500 stands for zero in the data rows.
Some points:
415/487/460/638/320/378/560/717/620/311/565/652/588/572/524/366/416/666/559/477/393/288/353/520/552/423/345/500/326/488/673/462/535/280/528/500/583/371/460/743/693/338/646/498/391/735/354/635/385/590/437/564/616/556/531/349/685/395/634/532/407/384/554/503
578/551/467/505/477/650/421/399/602/361/864/659/479/349/619/557/358/558/347/749/448/580/481/437/222/323/529/676/385/424/553/735/456/491/624/636/764/486/783/389/549/611/397/524/429/414/615/422/343/416/431/424/525/624/533/501/448/235/580/329/513/624/388/271
480/561/504/437/472/785/538/356/522/391/385/517/594/554/440/626/616/537/637/262/575/417/697/344/501/521/686/559/473/491/481/689/514/367/541/656/343/453/569/415/651/453/578/706/647/584/397/456/684/598/644/587/432/470/376/467/277/439/445/492/368/410/715/716
403/609/543/447/681/427/574/618/583/498/444/551/428/683/370/437/410/572/586/643/410/379/484/372/576/414/597/365/405/636/597/240/661/513/833/566/695/421/628/535/513/574/161/836/533/260/623/350/452/656/541/378/508/338/378/455/538/537/342/513/459/466/536/414
734/464/218/574/472/458/630/364/492/529/541/315/585/825/583/521/553/386/329/479/727/467/518/656/409/516/504/578/446/446/613/327/645/305/531/658/443/542/475/394/427/423/424/268/598/582/437/493/405/521/502/464/572/513/616/470/333/721/462/352/638/348/518/631
562/228/543/576/456/610/566/691/665/653/897/571/395/709/695/464/554/773/659/438/535/647/516/612/689/360/642/550/506/499/275/464/407/691/539/470/537/407/577/432/420/487/689/753/350/321/546/610/551/646/563/432/309/416/645/556/551/645/493/461/557/525/557/524
296/429/420/482/533/513/520/501/538/683/529/598/417/580/485/332/323/683/774/604/548/556/371/348/508/383/474/379/383/749/547/557/579/730/459/668/411/729/487/493/616/541/571/150/540/649/429/398/471/543/324/524/541/462/353/631/480/477/530/630/378/376/446/536
379/516/481/519/452/467/386/581/283/792/666/436/491/366/396/538/192/638/389/559/702/569/572/470/385/574/438/692/590/461/432/364/579/582/544/521/608/439/399/722/447/388/607/567/659/362/544/623/539/490/622/550/616/565/405/469/266/192/490/357/601/452/516/158
469/342/483/583/346/384/506/505/673/575/432/494/676/502/598/473/325/402/316/563/267/528/540/540/319/575/589/386/436/540/505/598/463/794/648/434/318/508/429/467/579/386/500/491/399/353/436/254/513/370/819/633/534/582/533/549/547/408/399/630/607/575/393/571
499/442/558/709/576/512/285/771/422/506/392/407/640/447/482/460/516/523/456/201/555/448/675/465/416/675/209/329/324/391/487/668/533/537/397/591/437/555/551/313/380/858/645/559/520/666/512/399/366/410/572/443/568/445/445/495/500/547/765/704/529/394/457/378
602/445/482/290/745/567/760/495/300/363/425/454/384/538/674/463/492/507/328/492/609/565/521/465/612/530/496/439/444/438/449/290/725/395/593/543/279/286/427/521/550/567/476/372/458/429/646/438/682/494/410/557/505/617/584/590/581/293/660/496/409/584/611/705
570/477/740/625/470/492/592/568/540/558/467/308/416/541/344/651/306/540/615/542/363/262/435/541/581/324/301/722/313/417/521/536/386/533/502/633/416/331/612/479/361/569/413/500/488/220/394/596/392/436/340/791/333/436/491/523/491/392/182/593/301/404/241/563
458/345/420/550/339/464/477/677/486/375/249/744/657/407/669/454/448/379/582/713/492/605/461/447/755/222/378/438/597/424/270/444/406/379/372/666/385/602/625/640/685/499/490/654/397/370/398/525/503/487/492/411/514/473/397/610/404/667/487/342/495/524/479/366
490/580/376/389/434/504/638/607/510/499/608/327/759/390/446/505/603/413/523/734/618/472/548/705/544/584/315/319/754/555/496/772/332/665/541/489/516/437/612/622/735/777/589/473/409/753/490/523/504/634/552/348/443/449/507/493/500/291/421/551/778/423/612/465
528/465/439/379/728/471/397/643/307/460/568/551/359/425/473/404/647/358/617/429/597/573/473/457/450/560/541/478/518/308/499/510/432/637/477/414/475/458/433/359/817/217/610/435/431/304/351/464/333/512/380/451/513/527/589/309/506/586/300/465/576/528/446/326
491/584/283/535/420/445/572/526/426/632/379/412/478/576/483/603/878/407/481/595/188/446/615/564/673/516/640/525/482/551/657/492/666/456/392/230/526/586/497/348/454/441/684/571/544/467/586/407/466/430/339/301/554/705/458/528/422/288/598/361/464/600/437/467
318/471/404/504/421/370/554/189/475/388/670/523/486/515/352/527/648/565/434/305/612/436/457/374/486/574/525/452/847/352/566/450/552/411/350/380/313/652/539/676/614/673/463/521/308/471/485/355/320/234/568/348/401/590/303/448/706/389/520/533/577/532/406/615
299/335/215/399/422/584/486/651/458/473/407/231/347/443/591/648/561/421/590/526/763/476/424/394/376/550/395/234/396/742/325/845/339/381/455/347/371/757/382/661/351/467/410/495/464/496/589/533/636/432/735/336/376/688/643/511/805/538/517/546/504/439/565/409
423/640/928/448/365/569/523/598/601/341/411/421/502/746/669/540/535/431/448/402/644/529/398/428/562/514/630/463/559/658/434/521/635/629/269/404/504/257/443/426/460/544/458/227/632/544/664/765/365/463/597/575/565/432/521/503/337/574/415/426/425/460/466/453
610/462/740/236/734/357/517/513/479/606/601/564/528/466/476/542/297/497/572/590/404/340/475/606/512/443/599/468/305/483/617/530/319/352/467/448/510/498/435/519/616/497/685/418/816/494/478/647/450/319/629/388/283/364/498/522/503/697/664/426/489/564/385/598
347/433/743/667/559/449/513/263/321/516/611/695/391/420/327/494/397/428/484/408/451/800/662/754/512/448/396/344/271/546/456/472/499/397/589/294/730/368/584/455/431/435/388/479/528/391/417/406/335/717/436/551/649/557/445/463/327/532/478/350/418/424/551/592
455/483/364/567/720/402/365/541/636/479/509/272/421/414/643/463/356/530/480/683/442/567/704/460/583/698/400/534/615/523/560/532/635/538/265/386/657/480/494/579/649/502/411/701/511/704/454/402/483/408/426/730/405/577/476/401/472/765/565/588/269/429/527/595
700/543/575/664/565/505/504/431/626/479/558/640/586/529/540/390/748/262/517/622/462/568/593/482/533/328/628/688/434/381/447/342/432/547/499/514/517/513/503/670/392/607/441/319/587/471/482/500/694/507/594/433/417/387/497/304/757/324/442/445/250/367/614/391
366/515/608/261/343/596/573/310/503/339/335/427/533/403/627/405/484/421/653/332/594/452/502/651/492/460/480/748/542/518/385/404/364/690/663/351/638/773/490/480/500/633/569/669/559/402/317/512/496/386/423/505/651/550/606/385/601/622/628/671/524/391/329/567
660/677/412/454/362/402/659/388/366/499/394/702/570/458/561/570/720/760/350/484/531/498/502/356/429/504/473/370/468/546/524/299/358/607/267/572/532/380/458/376/362/507/630/551/705/501/491/493/448/641/578/680/478/490/720/556/595/709/314/566/345/670/541/455
624/725/492/540/565/634/492/654/674/580/494/817/413/302/448/540/453/558/525/483/504/574/475/774/529/344/673/350/565/378/630/485/431/629/572/741/467/473/344/676/472/512/254/599/400/498/346/614/457/557/446/462/369/850/514/447/436/377/627/492/675/458/452/347
622/518/573/540/501/488/893/452/436/423/427/259/654/541/500/549/628/427/409/325/473/484/449/370/483/825/786/447/594/640/574/297/506/321/389/456/496/594/698/484/402/282/437/329/444/535/414/438/657/657/334/679/409/421/290/545/579/646/653/414/548/770/487/320
333/590/348/505/488/453/392/576/539/519/406/310/676/350/561/610/615/396/523/405/815/565/437/335/261/284/428/399/558/424/825/466/527/510/414/284/578/505/404/460/415/366/572/457/352/562/622/425/790/497/391/328/419/361/425/572/442/490/572/629/611/544/420/835
700/432/422/481/598/382/358/237/395/614/389/572/392/450/417/475/358/428/589/462/538/654/513/328/430/739/674/339/565/449/524/761/460/479/640/367/577/501/414/503/414/606/552/722/351/577/575/805/466/358/475/591/706/345/644/648/406/356/423/448/536/360/366/496
513/386/768/423/379/656/380/340/450/489/581/371/488/548/431/566/638/604/420/644/308/408/384/480/533/483/193/337/560/435/486/500/469/590/421/494/469/727/313/441/574/286/385/525/440/612/452/656/553/387/509/515/519/303/573/618/308/560/775/737/471/291/626/428
403/543/606/734/433/625/429/692/477/665/671/496/353/330/380/538/476/316/363/649/583/565/417/465/510/540/614/554/826/577/438/479/378/408/876/654/477/593/398/352/428/506/697/508/526/477/723/576/490/461/580/597/646/553/414/528/583/675/408/571/336/470/405/636
492/609/272/524/645/471/327/495/408/328/595/394/628/657/343/502/516/608/462/274/260/568/497/513/612/466/561/667/459/577/456/600/468/468/487/637/766/426/344/479/519/522/316/318/669/363/622/571/602/473/521/647/593/480/407/774/539/522/414/519/556/521/460/597
649/536/527/519/272/305/417/347/582/365/508/454/258/228/446/445/360/605/574/552/347/427/501/475/618/625/574/704/409/367/521/492/551/457/454/528/356/436/488/352/400/543/396/362/560/334/508/496/522/827/522/316/673/463/447/339/366/562/541/580/545/619/555/481
514/484/410/495/554/577/369/392/457/508/491/533/327/650/538/408/476/326/496/438/336/439/495/552/480/405/338/358/581/364/532/372/575/640/567/501/430/535/629/602/400/478/493/538/617/844/522/519/682/516/465/456/487/541/600/436/566/482/377/304/690/997/483/525
372/466/526/327/541/446/451/653/474/651/335/586/506/523/408/522/481/649/442/613/491/634/561/635/577/442/647/749/426/411/422/493/498/283/405/437/469/603/608/387/354/474/312/536/325/869/523/384/451/432/550/550/581/425/426/465/666/370/273/643/656/526/668/490
593/624/683/575/521/583/507/439/657/504/292/588/460/829/357/443/444/505/484/560/509/440/373/502/318/708/402/685/544/558/393/534/438/331/397/446/463/368/372/478/547/553/646/424/547/291/520/323/693/504/296/506/430/522/727/525/500/661/599/346/566/594/652/574
552/508/469/399/591/517/368/322/513/547/405/647/637/235/601/467/672/425/488/264/409/272/419/624/470/616/400/675/593/757/331/480/746/476/535/581/441/451/598/574/323/378/505/444/365/593/540/483/326/494/458/452/361/423/486/520/471/535/508/454/428/458/631/502
Along one direction, these points spread out more than along any other. Take the direction at right angles to it along which they spread out most. Go by this last direction. For each point below, how far along it does it lie, from 0 to 99? 50 is the average, and the first point above lies past it. One standard deviation of the points above along it is 16.
296/429/420/482/533/513/520/501/538/683/529/598/417/580/485/332/323/683/774/604/548/556/371/348/508/383/474/379/383/749/547/557/579/730/459/668/411/729/487/493/616/541/571/150/540/649/429/398/471/543/324/524/541/462/353/631/480/477/530/630/378/376/446/536 61
624/725/492/540/565/634/492/654/674/580/494/817/413/302/448/540/453/558/525/483/504/574/475/774/529/344/673/350/565/378/630/485/431/629/572/741/467/473/344/676/472/512/254/599/400/498/346/614/457/557/446/462/369/850/514/447/436/377/627/492/675/458/452/347 71
318/471/404/504/421/370/554/189/475/388/670/523/486/515/352/527/648/565/434/305/612/436/457/374/486/574/525/452/847/352/566/450/552/411/350/380/313/652/539/676/614/673/463/521/308/471/485/355/320/234/568/348/401/590/303/448/706/389/520/533/577/532/406/615 58
562/228/543/576/456/610/566/691/665/653/897/571/395/709/695/464/554/773/659/438/535/647/516/612/689/360/642/550/506/499/275/464/407/691/539/470/537/407/577/432/420/487/689/753/350/321/546/610/551/646/563/432/309/416/645/556/551/645/493/461/557/525/557/524 57
491/584/283/535/420/445/572/526/426/632/379/412/478/576/483/603/878/407/481/595/188/446/615/564/673/516/640/525/482/551/657/492/666/456/392/230/526/586/497/348/454/441/684/571/544/467/586/407/466/430/339/301/554/705/458/528/422/288/598/361/464/600/437/467 40
379/516/481/519/452/467/386/581/283/792/666/436/491/366/396/538/192/638/389/559/702/569/572/470/385/574/438/692/590/461/432/364/579/582/544/521/608/439/399/722/447/388/607/567/659/362/544/623/539/490/622/550/616/565/405/469/266/192/490/357/601/452/516/158 69
403/543/606/734/433/625/429/692/477/665/671/496/353/330/380/538/476/316/363/649/583/565/417/465/510/540/614/554/826/577/438/479/378/408/876/654/477/593/398/352/428/506/697/508/526/477/723/576/490/461/580/597/646/553/414/528/583/675/408/571/336/470/405/636 61
347/433/743/667/559/449/513/263/321/516/611/695/391/420/327/494/397/428/484/408/451/800/662/754/512/448/396/344/271/546/456/472/499/397/589/294/730/368/584/455/431/435/388/479/528/391/417/406/335/717/436/551/649/557/445/463/327/532/478/350/418/424/551/592 45
734/464/218/574/472/458/630/364/492/529/541/315/585/825/583/521/553/386/329/479/727/467/518/656/409/516/504/578/446/446/613/327/645/305/531/658/443/542/475/394/427/423/424/268/598/582/437/493/405/521/502/464/572/513/616/470/333/721/462/352/638/348/518/631 25
593/624/683/575/521/583/507/439/657/504/292/588/460/829/357/443/444/505/484/560/509/440/373/502/318/708/402/685/544/558/393/534/438/331/397/446/463/368/372/478/547/553/646/424/547/291/520/323/693/504/296/506/430/522/727/525/500/661/599/346/566/594/652/574 24
423/640/928/448/365/569/523/598/601/341/411/421/502/746/669/540/535/431/448/402/644/529/398/428/562/514/630/463/559/658/434/521/635/629/269/404/504/257/443/426/460/544/458/227/632/544/664/765/365/463/597/575/565/432/521/503/337/574/415/426/425/460/466/453 29
458/345/420/550/339/464/477/677/486/375/249/744/657/407/669/454/448/379/582/713/492/605/461/447/755/222/378/438/597/424/270/444/406/379/372/666/385/602/625/640/685/499/490/654/397/370/398/525/503/487/492/411/514/473/397/610/404/667/487/342/495/524/479/366 64
528/465/439/379/728/471/397/643/307/460/568/551/359/425/473/404/647/358/617/429/597/573/473/457/450/560/541/478/518/308/499/510/432/637/477/414/475/458/433/359/817/217/610/435/431/304/351/464/333/512/380/451/513/527/589/309/506/586/300/465/576/528/446/326 54
